In the rows, zero is written as 128.
A single turn carries every row of the set below to another of its rows. Some are shown first; where does it send the rows asked next?
Goru: [114 165 150 129 143 109 133  83 113 110 124 158 144 138 130 157  91 124
 170 124 152  73 103 147 108]
Tubeg: [ 91 126 118 105 151 118 136 111 144 131 146 120 141 138 126 164 130 116
 115 128 134  96 165 112 148]
dunad: [114 164 156 136 140 102 127  90 120 116 125 164 141 144 133 162  98 120
 170 121 160  83 105 152 106]
sipo: [123 167 167 154 126 109 111  95 113 104 128 151 142 137 121 165  89 119
 165 119 148  98  95 140  94]
rute: [120 174 152 144 129 119 122  90 118 105 134 160 140 142 133 169  96 113
 170 122 152  92 101 143  95]
nabev: [136 114 154 159 129 145 121 127 129 112 126 105 147 124 104 153 120 125
 107 133 131 142 160 135 120]
folu: [112 122 164 155 129 141 107 120 134 115 158  92 151 117 106 167 119 120
 103 121 125 123 153 116 127]
Kemo: [ 99  94 139 152 160 116 119 124 134 131 127 118 167 129 115 163 111 141
 106 132 140 121 151 119 148]
kobaf: [112 140 135 127 128 150 134 115 148 107 160 105 135 125 127 167 136 105
 121 129 121 109 164 101 124]
Lim: [125 164 168 154 131 121 115  88 107 102 129 145 149 128 118 162  82 125
 162 121 146  89  94 145  98]
belu: [108 122 130 120 143 153 146 109 138 111 164 111 133 115 129 150 117 112
 133 142 125 120 167  98 127]
fepin: [116 121 101 108 147 119 142 120 135 122 115 131 136 143 118 155 125 119
 117 141 132 117 165 122 140]
geb: [115 158 169 147 137  94 114  94 113 113 121 155 144 141 120 157  91 126
 165 119 156  90  97 148 105]
peza: [113 110 154 147 137 152 122 116 124 112 164  98 145 107 112 153 102 124
 117 136 125 135 157 107 124]
poge: [118 127 125 139 138 147 144 125 152 101 139 113 147 124 135 162 131 115
 130 142 120 119 158  87 122]
legap: [ 97 112 108 122 159 121 142 121 145 125 128 129 155 136 132 164 123 125
 123 141 136 110 159 102 147]
nal: [137 134 127 129 126 148 145 123 142 101 125 114 132 128 120 151 136 109
 125 142 120 127 167 112 116]
vaku: [ 92 108 122 106 161 121 142 110 132 131 149 120 140 124 124 147 108 125
 126 141 136 113 166 110 149]
Diren: [123 173 155 140 131 127 131  84 113  98 132 152 143 132 130 162  92 118
 171 124 147  81 102 142  97]
Nunip: [124 172 159 147 133 121 120  84 122  99 135 158 135 133 132 162  92 121
 160 130 156  87 103 147  92]
Vimef: [120 109 157 169 139 144 121 128 140 110 138 101 161 116 118 163 119 130
 114 135 126 133 151 105 125]
Belep: [123 167 163 151 132 111 106  87 114 101 131 153 139 133 122 163  81 126
 153 129 152  94  95 148  96]
lem: [ 96  96 147 133 155 120 118 113 120 133 150 107 151 116 105 148  93 136
 111 133 135 128 155 119 148]
Nedu: [116 162 162 139 141  94 111  88 115 108 123 157 139 135 120 156  84 130
 155 130 155  86  96 147 105]
Geri: [114 157 163 142 142 102 118  87 106 113 121 151 151 134 118 158  80 132
 161 120 153  80  96 151 110]
semiz: [ 91 106 147 133 151 108 108 117 129 139 143 107 155 131 105 165 113 132
  98 120 138 110 154 128 152]
tov: [118 169 156 134 142 105 124  83 123 105 126 161 134 136 132 155  94 124
 164 132 157  78 103 147 101]
sib: [113 100 128 139 148 118 119 122 122 134 115 123 151 138 103 158 109 134
  99 132 142 132 158 145 144]

belu moves to peza
dunad moves to rute
Belep moves to Nedu
And these:
fepin moves to nal
Diren moves to Lim
semiz moves to Tubeg
legap moves to poge

A single turn carries every row of the set below to another of its rows. Some are shown first; where does it send the rows asked next?
losog: [172 124 118 120 140 105 131 140 120 107  84 129 136 119 139  97 134 109
 109 114 160 129 113 144 115 116 110 147 108]
gopo: [131  91  96 131 117 121 109 108  94 111 129 128 129 110 152 109 134  84
 142 100 150 135 123 146  95 150 118 115 125]
gov: [124 143 114 105 128  89  97 115  92  83 123 128 110 128 136 103 149 127
 144  91 125 167  78 165 102 145 103 136 114]
runum: [109 106 100 144 152  96 115 103 127 106 127 129 114 112 110 116 149 129
 160 116 125 115 116 164 139 139 121 126  94]
zepa: [102 136 124 151 133  91 121 122 106 103 170 100 110 131 139 114 139 127
 180 132 178 139 120 128 128 123  97 135 121]
tekat: [141 131 118 145 136  98 113 117 110 101 124 100 134 114 134 123 128 109
  93 127 118 140 115 136  88 100  94 146 109]
bupa: [140 133 107 108 120  80  97 124 123  96 146 142 120 149 129 125 152 107
 173 137 127 165 134 133 156 118 103 159  74]
Nozeg: [128 177 116 121 110  94 109 111  86 111 110 127  97 134 132 140 132  92
 150 125 107 128 117 139 118 117  87 130 136]
zuvid: [145 104 101 131 118 127 108 113 114  86 139  94 114 135 162 140 157  93
 162 108 182 127 123 138 120 147 110 127 132]
Lotet: [140 130 116 125 127  76 106 117  79  86 130 106 103 128 137 123 142  80
 164 118 173 120 157 150 124 126 144 146 129]
Tusol: [127 124 118 101 151 128 113 109 138  96 128 131 158 142 131 108 141  97
 137 143 134 145 102 133 156 131 104 120 100]
gogor: [123 154 121 147 117  96 143 119 143 109 161 138 103 142 137 101 146  87
 159 120 125 145 107 144 144 110  99 135 141]
Sutus: [157 126 106  94 116 124 114 120 137  78 135 135 114 131 136 119 173  86
 135 125 147 135 126 123 146 110 102 132 156]
musum: [143 147 120 113 112  83  89 116 132  81 118 124 115 132 138 114 111 125
 158 157 124 142 121 163  95 102 137 148 107]
Gesu: [135 159 112 129 138  68  91 150  97 106 111 148  81 143 129 130 139 106
 137 134 131 128 137 156 134 123  95 141 107]
Tok: [143 126 113 150 112  97 135 129 128  96 160 118  98 137 142  94 157  86
 147 156 138 157 117 162 115 115 124 153 153]
kugin: [124 121 109 116 115 133 116 110 118 115 136 122 129 127 121 124 153 106
 148 147 113 112 143 150  90 125 141 153 112]
loket: [116 144 129 123 150  60 140 127 110  92 121 128 105 129 145 128 141 121
 164 109 134 135 125 171  81 168 116 148 106]
Guz: [143 137 110  93 171  88 148 123 137 112  93 135 117 115 147  96 154  99
 144 134 158 147 131 142 107 124  78 147  95]
tal: [146 117 104  78 118 109 121 126 125 104 128 150 105 102 144  99 181 128
 180 113 139 144 135 134 107 132 116 139 111]
Gid: [136 160  86 113 160  96 116 105 120  86 149 136 132 132 169 146 150 107
 128 157 133 134 125 118  96 136 100 141  95]
doneg: [110 126 124 119 137  82  90 106 128 102 105  98  89 132 140 125 122 145
 166 135 117 158 104 146 114 120 117 129 114]
Pef: [161 136 140 117 131  94 113 111 118  98 147 124 101 122 167 118 170 136
 127  87 115 136 118 169 125 150  99 121 118]
guvib: [131 166 107 126 150  66 122  93 126  70 127 142 120 114 166 134 151 129
 153 121 148 111 131 124 107 150 117 128 125]
lilef: [132 118 104 146 139 100 121 137 115  99 159 142 101 143 135  88 130 118
 164 178 130 137 116 147 116 132 109 161 128]
Pide: [112 139 121 153 116 118 127 120 129 101 148 112 107 143 140 106 136 130
 173 102 141 130 117 130 121 105 118 124 144]
tepu: [164  88  98  99 133 118 120 143 129  92 143 136 114 131 134 126 147 125
 167 132 138 130 143 134  95 144 120 135 139]
tagad: [139 120 122 157 124  73 102  90 113 120 127 103 108 115 117 127 141  73
 147 143 134 156 136 123 140 147 103 148 132]
bifer: [145 128 126  99 100 112 131 127 100 109 100 127 155 133 150 115 150 111
 134 100 153 157  94 145 112 142  91 140 105]
butov: [126 167 137  99 151  83 125 124 143  88 120 125 123 129 133 119 149 120
 125 151 124 142 137 123 104 101 100 165 100]
gelap: [162 129 134 128 139 122  90 111 104 101 140 120  99 125 161 115 139 118
  93 132 118 150 122 140 114 156 111 144 122]
gasag: [157 129 145 107 134  88 113 121  98  77 150 110 104 119 174 134 147 145
 118 120 142 152 146 127 130 126 113 142 101]
tek: [144 136 107  81 135  99  97 101 111 107 135 103 112 149 136 106 168  90
 179 114 113 142 115 147 131  97 103 129 132]
bel: [169 119 104 117 119 103 103 112 115  96 117 113 114 114 168 103 157  76
 139 132 158 136 146 109 132  91  97 147 119]
rel: [129  96 115 121 141 117 126  99 150  93 151 138 129 121 140 123 103 102
 155 115 132 127 118 129 140 135  96 117 117]
gebuv: [149 158 102 115 154  68 102  84 138  89 145 129 126 128 164 120 147  90
 142 131 132 158 104 140  92 157 108 121 137]
pemuv: [123 150 109 117 144  78 120 121  97 107 141  90  96 102 130 141 158 105
 152 139 158 136 115 184  97 118 113 125 100]
Faneg: [115 130 121 109 135 100 144 104 109 113  82 138 127 122 154 109 134 109
 162 121 150 148 125 132  92 169  81 144 111]
Babov: [126 133 101 127 134 106 112 154  80 100 167 124 104 150 135 106 158 126
 169 150 155 139 128 135 119 116  90 145 128]
lifo: [110 137 131 136 100  75 119 116 126 112 137 105 119 118 134 149 159  94
 121 149 134 155 123 177 112 122 104 136 102]
Konoz: [167 120 126  97 137  91 142 131 102 114  85 103 110 111 149 111 154 123
 153 121 161 162 108 128 107 143 103 157 118]
dosig: [133 129 116  92 138 110 104 117 117  93 157 153 102 121 133 119 147 103
 177 131 166 144 121 124 153 166  80 140 113]
viz: [154 113 130 133 156  89 156 128 136 110 118 124 131 109 128 130 143 107
 153 151 144 115 155 128 131 150 119 137 110]
Tuv: [118 155 125 133 148  85  91  95 102  90 112  99 125 152 157 111 134  78
 125 126 137 145  95 151 111 137  79 142 121]
tazog: [154 133 128 118 135  85 114 112 111 102 117 120 119 146 153 119 151  86
 191 124 159 154 116 138 150 185 102 136 115]
lilo: [163 162 128 128 120  65 125 135 107  87 112 117  85 113 149 126 163 125
 150 118 144 144 136 136 103 125 107 180 100]
Zimet: [165 106 120 136 133  94 129 105 151  96 148 121 105 106 153 122 146  82
 159 159 157 122 136 141 138 151  89 158 115]
fes: [132 134 126 116 130  87 120 103 133  92  94 133 153 132 160  92 123  81
 132 123 175 156 125 146 110 130  88 140 101]

pemuv moves to doneg
kugin moves to bupa
tekat moves to butov
And these:
gasag moves to guvib
Faneg moves to bifer
tepu moves to dosig
gogor moves to Tok
Tusol moves to bel

A single turn carries every row of the set below to another of its rows. Some are shown first; where does it send the rows asked next?
ves: [106  94 131  78 100 126 116 125 104 127 138 134 128 117  91  78 155 133
  80 122 129 136 151  92 136  77 112 122]
nom: [116 135 145 105  98 135  88 131 150 137 133 150 140 117 109  95 134 144
  53 121  77  84 129 104 120 109 115 131]
Monu: [118  90 163  46  92 122 122 122 121 131 136 121 159  92 125 119 157 117
  98 105 108 107 136  90 134 110 118 119]
vilu: [ 91 105 151 102 117 122 110 125 125  93 168 131 120 125 101 113 144 128
 126 113 104 123  99 101 111 109 146 124]
bibi: [121  86 161  50 103 139 124  98 172 136 149 150 115 125 112  98 131  90
  73  96 109 123 141  99 124 126 130 128]
bev: [126 113 187  97 110 145  86 128 142 115 135 152 139 107 120 120  93 144
  61 130  84 113  97 149 102  94 128 143]
moz: [ 96  97 115  72 111 148  96  98 108 136 154 155 158 107 116  90 134 123
  94 111 127 136 102 100 112  68 130 153]
Vilen: [101  89 194  83 113 173 120 121 119 145 157 135 160 104 129 110 120  99
  94 126 134 130 113 135 135 134 132 138]
kor: [102 110 140 109 128 153 106 125 144 128 190 151 126 126 107  84 124 116
  63  94  91 119 118  83 133  93 141 142]
tobor: [104 102 165  64 128 124 102 143 126 122 150 135 138  89 117 118 139 121
  94 110  65  82 106  99 114 107 139 115]
baf: [100 100 165  68 141 152 115 141 104 112 176 126 102  97 118  94 117 127
  86 101  99 139 127 103 131  83 138 109]
guku: [115  80 175  57 102 123 121  95 140 137 149 140 148 103 108 102 169 113
 103  98  97 106 122  99 137 122 120 120]
sav: [ 92  72 180  75 118 157 102 129 120 145 147 136 150 108 134 121 116  72
  82 113 121 126 110 123 117 127 144 144]
Sare: [105 119 145 121 125 149  88 128 108 119 150 149 129 131 102 105 128 155
  91 129  91 149  97 149 110 100 145 132]
dena: [126 110 179  86 109 134 111 143 140 131 120 133 101 135 115 126  92 130
  53 113 123 126 155 132 122 111 124 128]
zab: [138  93 140  71  92 117  88 103 128 140  99 154 144 145  90 104 109 126
  59 116 114 110 134 121 106 109 126 142]
Kuren: [135  72 155  90 110 114 108 105 126 104 155 152 131 134  69  77 130 126
  65 110  83 126 121  99 130  85 131 133]
Fum: [114  86 155  41 101 130 105 144  99 141 111 123 159 117 116 123 134 129
  96 122 138 117 136 117 112 101 136 123]
reki: [111 137 127 114 120 121 109 119 128 112 153 144 118 124  93 105 145 158
  98 117  80 131 109 119 120 100 130 133]
koze: [106  65 157  94 133 139 114 107  98 117 153 152 108 117 107 112  90 101
  80 116 122 153 111 130 124  84 128 141]
rezev: [113 134 169  96 103 138 110 127 171 141 133 143 115 107 116  91 124 112
  42 108  82 128 146 116 124 109 119 142]
Zetal: [121 117 173  68 119 156 126 122 169 133 146 149  99 101 113  88 119 110
  51 120  83 139 142 134 126 115 123 125]
zama: [111 114 152  87  99 141 115  96 132 160 133 157 163  89 118  93 167 137
  87 121  83 114 123 120 142 106 104 127]
vone: [131  91 169  63  95 167 106 136 116 146 124 129 143 125 134 114 104 119
  52 120 134 142 156 132 132 120 125 122]
pob: [107 105 197  88 135 158 120 121 135 134 155 147 130  83 112  99 122 105
  76 131  81 135 101 154 127 121 127 141]
Mimet: [ 85 112 156  88 112 158  93 146 124 145 144 143 170  94 142 129 130 122
  93 132 117 103  96 123 106  96 135 149]
muv: [117  95 161 125 104 161 116 131 121 126 164 146 137 132 118 110 109 142
  61 128 139 148 133 125 145  79 116 144]
Zotag: [101  87 137  86 108 139 118 136 138  98 156 137 111 150 110 115 114 111
 107 120 126 145 128 103 105 104 162 118]
latil: [105 118 143  96  97 147  98 106 123 152 142 149 175  84 136 113 146 124
  78 121  93 101 106 112 132 112 103 148]
Lebak: [ 93  97 141 106 109 152  88 128  96 111 163 135 145 133 115 116 145 144
 117 128 124 126  96 118 115 113 139 120]
vapur: [137 104 141  70  91 160 107  82 132 153 116 171 164 106 125  89 114 136
  69 129  94 135 127 138 126 101 116 128]
rubo: [ 97  82 151  66 131 121 117 133 126 144 133 138 115 123 118 138 109  82
  90  98 118 108 127 104 114 120 145 138]
puz: [149 103 162  73  97 151  87  97 117 134 119 154 159 104 120 105 103 143
  50 125  83 129 115 148 120 105 112 136]
Pavik: [120 109 134  96 117 148 109 140 132 112 140 148 109 150 103 106 106 141
  77 129 102 166 133 139 107  92 159 121]
matu: [135  95 166  75 106 157  99 118 112 107 169 142 167 110 115  98 121 169
  81 117 107 141 102 121 123  60 134 135]
vobo: [135  84 153  51  96 112 118  94 155 132 119 147 131 123 105 108 115  91
  68  93 100 126 139 102 115 111 131 143]
Kapa: [122  79 112  71  97 144 105 122 109 103 150 141 137 151 112 121 127 139
 106 127 130 134 124 106 113 106 145 109]
gesib: [135 111  96  87 107 131 112 113 130 116 137 156 121 149  97 111 121 151
  81 124  97 144 130 119 116  96 138 127]
Dabam: [103 105 208  81 123 142 101 139 134 120 150 130 134  78 120 100 134 110
  74 117  65 121 106 131 116 110 133 127]
Rir: [135  86 174  52  89 175 116 106 120 138 132 142 164 118 132 100 102 126
  82 126 136 139 139 132 130 118 131 115]

rezev moves to vone
Zetal moves to Rir
Mimet moves to nom
And these:
Kuren moves to koze
Sare moves to gesib

A single turn carries every row of the set below to another of its rows. Some are shown first; where does it send the rows asked next?
E: [123 133 126 106 124  79 125 138 187 145 190 141]
C: [110 136 121 114 101 101 117 119 157 175 179 157]
X: [138 149 104 144 106 127 119 102 162  95 156 136]
L: [111 127 117 114 132 106 113 141 139 167 174 136]
P: [137 148 103 144 105 127 117 101 165  99 156 133]
W: [139 157 104 149 105 122 116  98 170 111 156 145]
A: [146 153 112 146 107 122 124 108 163  90 160 147]
V: [128 127 142 103 113  90 143 151 152 109 192 157]
G: [103 138 135 110 110  98 138 173 154 124 164 162]
S: [137 149 104 144 104 129 118 100 163  99 156 136]
D: [138 148 103 145 107 126 119 102 165  96 157 133]
U: [ 96 141 130 115  97 109 130 160 140 145 158 168]
K: [121 120 131 108 133 105 130 161 126 126 180 140]
H: [118 124 122 107 146  95 121 155 151 143 181 129]
N: [112 125 124 113 120 115 123 146 114 151 174 148]
Z: [144 155 106 145 113 116 119 106 176  98 161 140]
B: [102 141 129 111 120  89 128 168 177 141 165 150]
M: [141 157 108 148 101 127 121 101 158 103 156 151]
Q: [ 95 145 122 116 107 101 120 154 165 163 158 158]
J: [116 133 136 110  89 111 136 132 122 138 181 174]

M moves to W
V moves to J
K moves to N
And these:
U moves to Q

